Here are some rows, each followed by its group. Rows of different groups can look alike.
[1.72 0.01 1.3  0.45 2.25 0.71 0.56 1.4 ] 1
[-0.31 -0.27  0.61 -0.28 -0.18  0.27 -0.16  0.32] 2
[ 1.59 -0.06  0.58 -0.22  0.57  0.64  1.21  0.17] 2
[-0.29  2.62  1.02 -1.05 -0.85 -0.87 -1.15  0.64] 3
[ 1.64  0.42  0.57 -0.29  0.78  0.43  1.05 -0.13] 2
[-0.06 -0.17 -0.13 -0.15 -0.02  0.22 -0.03  0.13] 2
[-0.67 -0.3  -1.58 -0.12 -0.9  -0.06 -0.48  0.37] 4
[-0.93 -0.75 -0.16 -0.07 -0.48 -0.25 -0.8   0.35] 2
[-0.01 -0.47 -0.65 -0.06  0.26 -0.05 -0.24 -0.12] 3
[-0.2  -0.04 -0.09 -0.31 -0.16  0.25 -0.26  0.14] 1
[ 0.68 -3.09 -0.73  1.04  1.23  2.28  1.96 -0.39] 3
[-0.23  0.56 -0.37  0.01  0.01 -0.43 -0.8   0.17] 3
[ 0.12  0.18  0.38 -0.2   0.37  0.01  0.4  -0.33] 4
[-0.08 -0.81 -0.49  0.1   0.46 -0.31 -0.05  0.33] 2
[ 0.85  0.33  0.46 -0.09  1.01 -0.12 -0.26  1.02] 1
[ 0.79 -0.03  0.89  0.57  1.01  0.39 -0.19  0.93] 1
[ 0.12 -0.16 -0.42 -0.76  0.21  0.33  0.19  0.56] 4
[-1.08  0.62  0.36  0.32 -0.6  -1.17 -0.49 -1.02] 4
[-1.44 -0.25 -1.49  0.34 -0.97 -1.22 -1.07 -0.33] 4
[ 0.51 -0.16 -0.01  0.3   0.13  0.34  0.47 -0.08] 2
[-0.56 -0.68 -0.87  0.1  -0.01 -0.24 -0.71  0.05] 2
[ 0.12  0.03 -0.06 -0.19  0.46  0.68  0.23  0.09] 1
[-0.04  1.81  0.76 -0.26 -0.38 -0.39 -0.51  0.43] 3
[ 0.13 -0.51 -0.4   0.07  0.36  0.59  0.55  0.04] 3
[-1.44  0.62  0.1   0.54 -1.02 -1.52 -0.73 -1.19] 4
[ 0.11 -0.44 -0.29  0.13  0.05 -0.16 -0.04 -0.3 ] 2
[-0.49 -0.31 -0.66 -0.01 -0.54 -0.15  0.2  -0.4 ] 1
[ 0.16 -0.13  0.18 -0.1   0.18  0.27  0.71  0.16] 3
[ 0.4  -0.29  0.    0.17  0.18  0.22  0.54 -0.02] 2
[ 0.36 -2.08 -0.81  0.26  1.05  1.36  1.22 -0.62] 3
[-0.2   1.54  0.59 -0.55 -0.61 -0.92 -0.72  0.42] 3
[-0.38  3.71  1.53 -0.89 -1.21 -1.6  -1.62  0.61] 3
[-0.03 -1.02 -1.51  0.8  -1.15 -2.54 -1.62  0.46] 1
[-0.59  0.39  0.58 -1.02 -0.55  2.17  0.35 -0.75] 1
[ 0.77  0.19  0.11 -0.33  0.41  0.32  0.73 -0.05] 2
[ 4.53 -0.7   2.39 -0.84  4.71  3.36  2.51  0.8 ] 4
[-1.46  0.26 -0.6   0.54 -1.45 -0.96 -1.04 -0.59] 4
[-0.14  2.09  0.34 -0.74 -0.68 -0.82 -1.22  0.45] 3
[-2.34  0.89  0.14  1.07 -1.55 -2.91 -1.13 -2.4 ] 4
[ 0.07 -0.39  0.32  0.38  0.06  0.32  0.13  0.36] 2
[-1.56  0.47 -0.38  0.16 -1.69 -1.35 -0.54 -0.9 ] 4
[-0.29  2.61  0.92 -1.09 -0.91 -1.45 -1.49  0.78] 3
[ 0.36 -0.32 -0.41 -0.09  0.54  0.1   0.16 -0.11] 2
[-0.21  2.45  0.9  -0.59 -0.83 -1.36 -1.21  0.69] 3
[-0.47 -0.14 -0.38 -0.41 -0.55  0.71  2.13 -1.13] 1
[-0.51  0.03 -0.64  0.06 -0.81  0.46  0.83 -0.69] 1
[-0.21 -0.17 -0.5  -0.17  0.14 -0.05 -0.2   0.25] 2
[-1.35 -0.64 -0.27  0.09 -0.66 -0.02 -0.79  0.33] 2
[ 0.29 -1.75 -0.33  0.11  0.69  0.96  1.01 -0.18] 3
[-0.04 -0.36 -0.16  0.17  0.14  0.29  0.02  0.05] 2
[-0.27  1.54  0.45 -0.29 -0.74 -1.14 -1.05  0.43] 3
[-1.55 -0.4  -1.23 -0.88 -2.16  0.26  1.52 -1.88] 1
[ 0.74 -0.12  0.37  0.28  1.18 -0.2   0.03  0.73] 1
[-0.14 -0.07 -0.04  0.06 -0.3   0.54 -1.99  0.38] 1
[ 0.4  -0.41 -0.24  0.41  0.27 -0.56  0.12  0.42] 1
[ 0.23 -0.2  -0.07  0.15  0.21  0.35  0.38 -0.12] 2
Which group is second nearest to each row below, going by the average distance to the group's rows?
[-0.16  1.03 -0.1   0.   -0.12 -0.58 -0.8   0.34] ~ 3
[-0.72 -0.2  -1.15 -0.08 -1.35 -0.8  -0.81 -0.58] ~ 4
[-0.19  2.7   1.37 -0.71 -0.75 -1.12 -0.99  0.66] ~ 2
[-0.41 -0.55 -0.32  0.19 -0.09  0.16 -0.44  0.31] ~ 1
[ 0.65  0.23 -0.19  0.2   0.32  0.35  0.51 -0.16] ~ 1
[-1.95  0.31 -0.01  0.6  -1.47 -2.31 -0.57 -1.34] ~ 2
[-2.25 -0.43 -1.67  0.98 -1.95 -1.7  -1.38 -0.76] ~ 2
[ 0.09  0.88  0.57 -0.28 -0.3  -0.28 -0.18  0.53] ~ 3
Which group is nearest to each row below, going by the average distance to the group's rows?
[ 1.67  0.48  0.4  -0.14  0.67  0.45  1.51  0.08] ~ 2
[-3.69  0.46 -1.76  0.97 -3.28 -3.3  -2.03 -1.47] ~ 4
[-0.47  2.6   0.56 -0.79 -1.01 -1.75 -1.95  0.71] ~ 3
[ 1.16  0.35  0.46 -0.08  0.32  0.63  0.96  0.08] ~ 2
[-2.9   0.52 -1.39  0.98 -2.64 -2.03 -1.76 -0.84] ~ 4
[ 0.38 -0.06  0.03  0.2   0.07  0.55  0.03 -0.1 ] ~ 2
Group 3 spreads out most along one direction. Which other group's direction of most spread is closest to that one?
4
Which group is second nearest to each row below, going by the distance to the centre of the group?
[ 0.18 -1.87 -0.51  0.42  0.81  1.28  0.7   0.2 ] ~ 1
[-0.07  0.34  0.14  0.11 -0.27  0.02  0.15  0.23] ~ 3
